In the data rows, the value 128 means zero.
Here are some rows, each followed by its group. Rows of different groups can look alike.
[ 62  60  92  31 146 153  89  98  93 115 167 209 109 168 198  70 105  58
 106 134  82 101  42 138 116 127] 0
[144 105 166 107 112 142 155  73 123 130  74 177 122 126 197 130  76  98
  95 190 111 106  87 167 179 111] 1
[153 178 115 182 155 152  89 173 102  80 148 106 138 175  78 102 127 167
 131  77 163 137 165  89 145 147] 2
[183 152  52 188  61 164 171 119 178 166 190  89 136 112 129 132 135 165
 143 123 128 111 162 136 102 116] 3
[159 113 148 120 171  66 130  96 148  97 162 149 121 150 176 137  91 123
 122 162  94  95 114 215 162 131] 4
[141 131 144 165 134 149  67 181  68 100 129  90 126 156 121  94  98 198
 178  99 156 184 152 101  90 140] 2
[ 86 118 130 126 105  71 155  96 135 133 149 127 178  98 145 107 153  76
 149 156  53 111 109 187 210 167] 1
[144 137  74 159 115 119 171 159 163 205 106 176 118 125  53 152 189 115
 109 126 172 102 146  78  72 127] 5
[168  78 116 135 110  88 135  84 206  92 186  80  79 116 120 185 127 165
 116  74 146  77 157 158 117 199] 6
[188 162 181 159  52 161 173 134 192 162 182 108 170 115 125 147 149 161
 146 103 142 115 190 109 159 144] 3
[102  89  97 111 145 144 149  91 142 116 146 162 120 127 157 152 130 142
  83 157  82 123 121 205 191  90] 1
[197 107 104 167  78  63 122 126 166 119 165 119 139 110 129 106  77  90
 167  68 125  60 152 146 107 163] 6
[186 137 150 140  90 155 186 148 157 168 160  95  89 108 126 115 160 142
  73 145 114 125 178 110  88 149] 3
[121  89  73  62 110 170 129  78 146 182 148 205 161 147 154  99 168 108
 134 135  75 132  89  99 169 102] 1
[139 105 131  90 124 111 140  99 124 106 101 145  83 176 138 156 142  53
 123 167  74 137 131 180 171 102] 1
[197  89 132 147 105 124 133 108 127 101 210 113 145  61  96 153  91 133
 142 113  97  56 156 144  81 156] 6
[108 209 124 108 117 125 127 180 115 135 101 141 185 144 107 105 172 136
 121 118 194 191 156 108 125 117] 7
[ 83 178 129 179 184 128  58 182 100 120  82  94  93 172  72 114 110 146
 151 105 181 203 135  92 156  97] 2
[153 103 114 167  94  68 130  82 175  92 202 126 127  71 183 154 122 133
 137  88 127  50 101 142  99 176] 6
[136 142 133 148  91 200 144 140 161 212 109 154 114 133  88 125 201  98
 135 120 174 124 154 122  56  38] 5
[190 113 151 155  80 133 192 154 177 185 163 107 163  80  54 153 186 181
 177 106 167  84 176 110  68 119] 3
[145 167 103 141 106 164 157 150 145 162 153 167 125 110  94 141 153 118
 119 138 189 123 133  93 120 131] 5
[169 100  85 123 103  79 128 102 154  95 208  98 108  63 141 125 115 163
 127  89  99  68 133 140  97 194] 6
[125 170 223 154 218 136  60 186  87  79  85  60 150 188 118 116 104 139
 106  97 117 210 166  89 133 164] 8
[136 122  81  86 146 133 139  74 136 121  72 170  68 146 136 130 160 174
 119 138 106  88  65 164 176 151] 1
[ 78 185 126 153 164 134 116 177 122 183 136 148 190 139 150 122 125 104
 131 156 174 193 131 132  96  62] 7
[ 92 157 134 186 190 159  65 186 102  95 139  61 152 132 146 118 112 166
 149  71 199 169 124  89  86 189] 2
[104 137  77 120  92 122  80 139 173 111 149 110 155 132 127 173 153 149
 113 115 201 138 163  79 101 137] 5
[150  99 139  57 165  65 182  83  74 124 146 120 138 145 171 123  80 121
 144 113  72 128  91 224 224 107] 4
[137 104 133 116 135 132 138  77  96 110 118 176 123 113 103 189  92 153
 147 168  68 108  95 219 195 186] 4
[148 132 128 133  29 118 124 153 183 137 139 105 118  71  90 135  95 163
 154  95 110 119 173 100 108 156] 3
[168 136 107 112 114  86 181  68  97  63 171 120 158 193 124 157 157  52
 145 165  98 101  61 189 147 110] 4
[134 184 174 202 196 184  79 201  62 120 124  50 155 185  87 124 116 172
 101 120 181 229 161  74 126 153] 8
[118 123 179 105 167 146  88 151  84 130 177  46 106 131  81 114 132 168
 162 100 155 168 178  87 103 162] 2
[156  72 140 152 119 120 142 108 168 110  98 113 173  68  97 172 135 117
 209  76 132  58 123 165 163 121] 6
[114 143 109 130  81 146 138 136 178 146 114 102 137 100  72 118 149 126
 114  92 172 113 111  88  38  81] 5
[103 196 129 171 135 148 127 169 130  97 106 117 138 177 176  76 126  93
  89 132 179 208 135 149  83 111] 7
[154 160 193 151  71 129 201 113 181 168 125 105 119 104 137 102 188 201
 129 144 165 143 154 120  43 101] 3
[132 156 130  92  84 135 142 140 151 149 108 136 158 163 159  92 156 216
  94 180 174 129 146  69 114  84] 5
[149 106 170 114 156 101 141  73 162 127  45 170 123 144 150  86  99  64
 138 151  86  96 106 166 202  89] 1
[ 51  66 127  63 164 143  65 112  53  85 201 193 121 162 208 163 148  88
 129 179  88 106  45 180 154 108] 0
[ 95 153 144 151 149 159  79 176 143  91 163  96 104 183  82 157 107 191
 156 125 114 183 138 131  86 124] 2
[138  99 121 103 112 119 159  82 100 138 115 130 101 200 152 152  89 112
 107 145  80 106 105 213 169 149] 4
[162 132  97 131  74 164 137 144 156 107 139 100 144  75  93 186 152 173
 113  81 142 105 181 136 112 170] 3
[143 128 148 150 110 139 170 125 167 175 147 132  92 123 109 156 149 145
 109  70 185 123 139  61 111 102] 5
[107 190 178 144 138 160  67 159  95  64 128 118  87 158 133 112 104 165
  81 125 108 149 161 101 115 152] 2
[171 101 106 173  62 156 165 117 173 191 102 133  38 131 114 112  94 162
  89 127 150  68 179 109 136 142] 3
[158 115  95  78 172 134 139 117 103 170 122 122 141 149 136 167 122  48
 128 111  69 104 117 195 181 140] 4
[ 71  83 106  83 131 145 121 105  89 110 125 162 155 129 187 127 103  74
 102 157  72 120  65 174 152 105] 0
[133 114 177  85 154  90 162  68 101 103 149 201 127 142 170 156  98 122
 131 142 108 119 121 195 170 147] 4
[ 91 210 191 150 169 115  93 179 112 187  95 131 125 188 101  88 119 151
  94 202 146 154 126 123 142 122] 7
[169 168 119 167  66 122 125 131 197 157 107  60 101 127 124 146 185 174
  81  94 108  85 162  82 105  99] 3
[100 147 110 152 123 126 136 136 156 127 196 122 132  87  97 134 125 129
 148 103 150 153 141  83 103  76] 5
[134 132  79 105 101 115 137 159 170 245 116 110 140 142 124  83 145 135
 132 114 220 140 153  97 111 141] 5
[ 31  53 104  82 179 121 130 100  81 108 178 186 109 158 198 118 124  20
  99 124  96 145  36 185 135 115] 0
[138  93 106 188 110 150 136 152 160 107 160 107 112  65  74 144 110 120
 164 146 184 128 137 104 139 100] 5
[188 129 155 144  87 163 142 144 192 132  92 125 120  83 115 116 146 107
  74 111 110 105 173 127  76 144] 3
[105 213 188 167 161 164  87 159  88  95 123  63 152 142 169 131 124 146
  77  71 161 195 167  85 118 143] 8
[ 87  99  95  72 140 138 183  74 147 160  70 179  77 126 183 133 127 132
 132 165  80 105 129 141 205 124] 1
[122 112  90  62 127  93 153  76 184 135  89 136 114 130 207 135 151  62
 174 203  70  92  74 139 164 115] 1
[ 96 216 136 125 154  92 110 193 131 108  72 150 142 151 133  77 104  73
  43 144 186 173 113  92 136 135] 7
[161  96 106 142  81  69 163  88 163  60 166  97 127  55 130 179  98 127
 187 109 124  97 135 155 120 144] 6
[116 138 124 161 129 154  65 184 108 130 148 165  65 164  59 126 120 128
  88 117 125 161 128 110  72 104] 2
[131 157 149 209 166 127  93 202  75  82 116  78 113 178  78 120 177 149
 104 104 126 177 144  97 150 122] 8
[155  78 163 155  60 118 154 125 149 148 113  93 167 106 102  89 143 203
 110 162 147  76 141 154 107 118] 3
[150  81 126  62 163  57 179  69 119 104 149 133  93 138 210 157 126 131
 100 164  87 101 123 191 192 187] 4
[ 66  64  90  55 145 112 157  94  90 117 149 180  80 155 147 123 136  75
 148 211  68 112  49 175 152  96] 0
[181 123  96 113 172  97 220  63 103 128 122 144 130 170 198 162  85  93
  82 131  84 117 109 191 166 122] 4
[ 95  61  97  28 164 113 131  81  69  97 116 151 119 190 214 111 113  62
 158 155  70 114  60 144 195 128] 0
[178  86 139 122 100 121 181 104 167 114 167  98 107  51 135 118  68 195
 141  49 141  71 146 155 137 143] 6
[ 82 215 187 191 235 130  68 170  66  87  91 128 113 168 133  72 162 156
 140 126 154 202 153  81 122 146] 8
[113 117 101 151 129 118 113 130 152 134 123 128 174 133 117 129 139 118
  77  85 170 124 136  56 109 140] 5
[ 28  49  95 104 164 142 143  68  79 110 104 135 115 112 182 141 114 100
 192 185 101  88  12 158 187  94] 0
[ 94 179 192 165 146 184  56 171  79 146 112 140 114 165 124 120 139 198
 157 110 132 169 182  86 133 111] 8
[132 165 177 166 170 146  87 199  97 113 147  64 156 121  74 116  76 112
 176 100 166 175 145 101  74  81] 2
[191  63  86 153 118 111 126  92 183  91 200  48 150  97 186 144 104 175
 126 102 107 108 139 168  66 150] 6
[ 88  89 113  65 161 160 143 111  82  87 145 216 134 182 165  93 139 106
 153 121  77  99  18 175 179  56] 0
[ 96 117  90 108 115 129 164  92 141  58 109 198 139 155 153  87 165 136
 130 147  64  98 107 169 167 142] 1
[164 153 178 177 167 164  78 181  79  90 102  65 109 189  69 134 158 128
 108 127 156 198 168  69 115 152] 8
[147 117 160 109 153  88 147  69 103 124 135  75 113 196 143 174  86  28
  86 136  76  91  82 191 173 180] 4
[198 113 130 125  50 122 219 152 184 150 151 144  96  78 111 174 157 146
  90 140 166 104 167 135  91 142] 3
[ 64  70 127  38 123 191 121 106  61  96 188 157 121 152 190 168 102  62
  86 184 118 109  34 171 157 141] 0
[ 86 189 123 117 145 162 115 170  93 175 106 126 181 151 108 158 102 168
 100 153 151 193 147 101 123 136] 7
[187 138 107 128 111 184 147 121 177 217 106 115 102  60  41 142  93 154
 163 105 157 101 142 129 116 102] 3
[126 163 171 157  63 141 176 137 170 151 145 108  90  83  69 148 127 124
 100 131 133 101 175 117  68  71] 3
[141 134  90 126  61 107 117 128 170 176 151 118 123  55 118 141 200 161
 119  99 167 101 144 108  66  98] 5
[116 125 105 110 148 131 151 106 146  70 172 119 143 199 167 144 134 152
 138 205 108 124 100 180 203 120] 4
[117 160 183 148 107 105 122 172 124 131 101 101 122 113  64  81  91 151
  78 176 140 179 131 103 145 136] 7
[133  85 123  80 143 109 175  92 116 109 114 176  90 125 192  97  94  88
 143 180  66 119 103 149 154 123] 1
[175 174 174 138  96 214 225 123 177 189 112  58 130 103 114 121 129  92
 149 132 144  98 158 138 105 103] 3
Which 3 other groups have their centres nearest to the centre of group 7, nearest first?
2 8 5
Which 4 groups are nearest to each row below, nearest first, going by the distance to the group's nearest row?
[118 137  87 182 148 172  48 166 126  95 114 101 111 155  78 149 102 156
 135  78 137 144 166 123 142 139] >> 2 8 5 3
[ 87 150 100 133 140 142 142 160 139 176 107 168 194 112  58 122  97 165
 129 166 183 193 119  64  63 101] >> 7 5 2 3
Group 1 spreads out most along one direction. Which 3 other groups' directions of most spread are closest to that one, closest first?
6 7 3
Which 3 groups are nearest to each row below, nearest first, going by the distance to the centre of the group?
[117 141  20 152 113 116 103 142 172 170  70 160 125  88  67 138 175 124
 130 125 174 127 113 106 136 111] >> 5 3 7
[141  99  80  98 173 109 127  70 101  75 197 149 141 164 159 149  71 101
  75 156  96 128  92 150 187 206] >> 4 1 0
[168 113 101 161 118  53 159  91 177 125 172  87 124 103  47 112 128 136
 141  56 115  64 132 157 177 153] >> 6 3 5
[126  91 109  82 119  74 151  92 165 122 175  70 111  72 124 119 143 153
 146  87 128  59 132 154 146 179] >> 6 3 4
[164 101 128 160  78 104 158  89 161  60 140 148 147  81 128 115 127 144
 129 118 132  93 143 156 173 119] >> 6 3 1
[180 122  96  91 171  60 153 100 114 123  93 159 135 141 122  84 101 125
 101 120  66 117  82 202 191 157] >> 4 1 0
[119 101  95 108 185 127 150  91 122 100 153 146 118 167 203 154 127  59
 108 183  69  93  79 188 156 170] >> 4 1 0
[110 112 126 127 159  79 148  98 120 152  61 151 177  87 140 162 123  86
  98 142  75 128 100 175 140 135] >> 1 4 0
Which 3 other groups have their centres nearest to the centre of group 0, nearest first?
1 4 7
Which 4 groups are nearest to each row below, nearest first, going by the distance to the centre of the group?
[162 128 146 104 131  43 144  78  93  99 123 166 112 124 110 215 101 146
 122 186  52 128 102 222 203 178] >> 4 1 6 0
[179 158 139 125 163 121  81 172 119 172  19 178 108 195 144 110 132 126
  82 199 154 200 107  64 138  65] >> 7 8 5 2
[106 149 109 129 125  96 114 132 160 122 135 136 188  94 128 154 100 119
  90 113 181 174  93 133 103  84] >> 5 7 2 3
[ 88 213 125 122 151 113 114 183 139 179  96 154  98 189 119  93 151  93
  16 132 151 181 152  63 132  76] >> 7 5 8 2
[162 156  65 178 105 126  96 154 152 201 187 173 147  99  99 201 152 133
 132  94 164 156 182  84  26 157] >> 5 3 2 6
[144 168  82 122 130  98 104 151 179 129 133 101 127 104 128 124 153 150
 127 107 175 125 145 101 145  99] >> 5 3 7 2
[100  72 136  55 165 172 102 108  48  81 162 255 109 156 187  79 107  64
 171 145  32 103  64 160 175  64] >> 0 1 4 7
Which 3 groups are nearest to each row below, nearest first, going by the distance to the group's nearest row?
[126  97  98  46 145 114 126  93  94 106 113 182 144 142 195 143 160 127
  69 189  65  76 133 166 159 122] >> 1 0 4
[109 171 162 136 159 138 109 175 116 170  97  80 126 133 109 115 116 126
  60 161 181 154 133  93 119 130] >> 7 5 8
[113 172 128 151 113 138 105 180 121 122  92 175 104 164 107  34 140 124
  94 168 177 160 156  80  73  91] >> 7 2 5
[ 65 141 103 158 156 152  60 174  92  74 148  79 164 165  86 155 121 179
 153 130 138 148 127 125  85 102] >> 2 8 7
[115 139 179 126 198 172  63 194  62 113 142 129  84 172 132 105  90 134
 156 130 143 178 180  68 100 151] >> 2 8 7
[167  58 116  90  88  76 192  90 147 103 211 148 131  77 101 171 127 138
 140 115 115  93 144 150 169 153] >> 6 3 4
[151 154  96 143  67 122  96 143 149 119 146 125 162 134 107 125  69 142
 147  85 166 115 151  86 101  98] >> 5 3 6
[106 170  87 130 155 176  83 145  93  65 102 151 107 150  65 171 125 173
 189  57 171 152 158  79 128 169] >> 2 8 5
[143 194 138 161 167 141 170 171 112 140  81 124 116 170 101 140  97 125
  96 166 169 175 137  79  97 125] >> 7 5 8
[174 144 114 180 101 185 116 135 178 144 123 169 115 126 130 165 207 106
  94 182 196 151 156  88  53 126] >> 5 3 2
[ 74  84 153  96 137 132 131 102  92 129 124 168  89 163 230 109 118 132
 160 158  75 148  50 183 175 115] >> 0 1 4
Which 3 groups are nearest to each row below, nearest first, going by the average distance to the group's rows?
[153  85 159  92 148 101 195  79 135 110 116 194 116 129 136 149 125 104
  94 167  88 100  95 156 180 131] >> 1 4 0
[ 96 200 118 134 170 157 114 182 125 152  61 114 172 216 109 117 154 124
 105 187 169 123 143 111 115 104] >> 7 8 2
[158 123  88 142  73 168 197 143 159 213 151  24 127 130  87 180  74 168
 142 112 131  89 145 158 104  98] >> 3 5 6
Which 3 other groups have their centres nearest to the centre of group 4, nearest first?
1 0 6
Group 2 spreads out most along one direction. Which 3 other groups' directions of most spread are closest to that one, closest first?
5 7 0
Which 3 other groups have their centres nearest to the centre of group 2, nearest first?
8 7 5
Which 4 groups are nearest to each row below, nearest first, going by the average distance to the group's rows?
[150 107 108 112  79  90 175 110 158 117 166 125 153  73  53 214 119 112
 193 110 152  81 143 126 121 190] >> 6 3 5 4
[148 142 149 139  93 146 104 136 144 148 130 118 203  98 112  83 160 120
 134 117 161 118 128  99  83 108] >> 5 3 7 2
[207  85  76  90 106 110 167  74 185  90 160  86 127  71 124 115 104 163
 168 108 114  82 125 168 146 170] >> 6 3 4 1
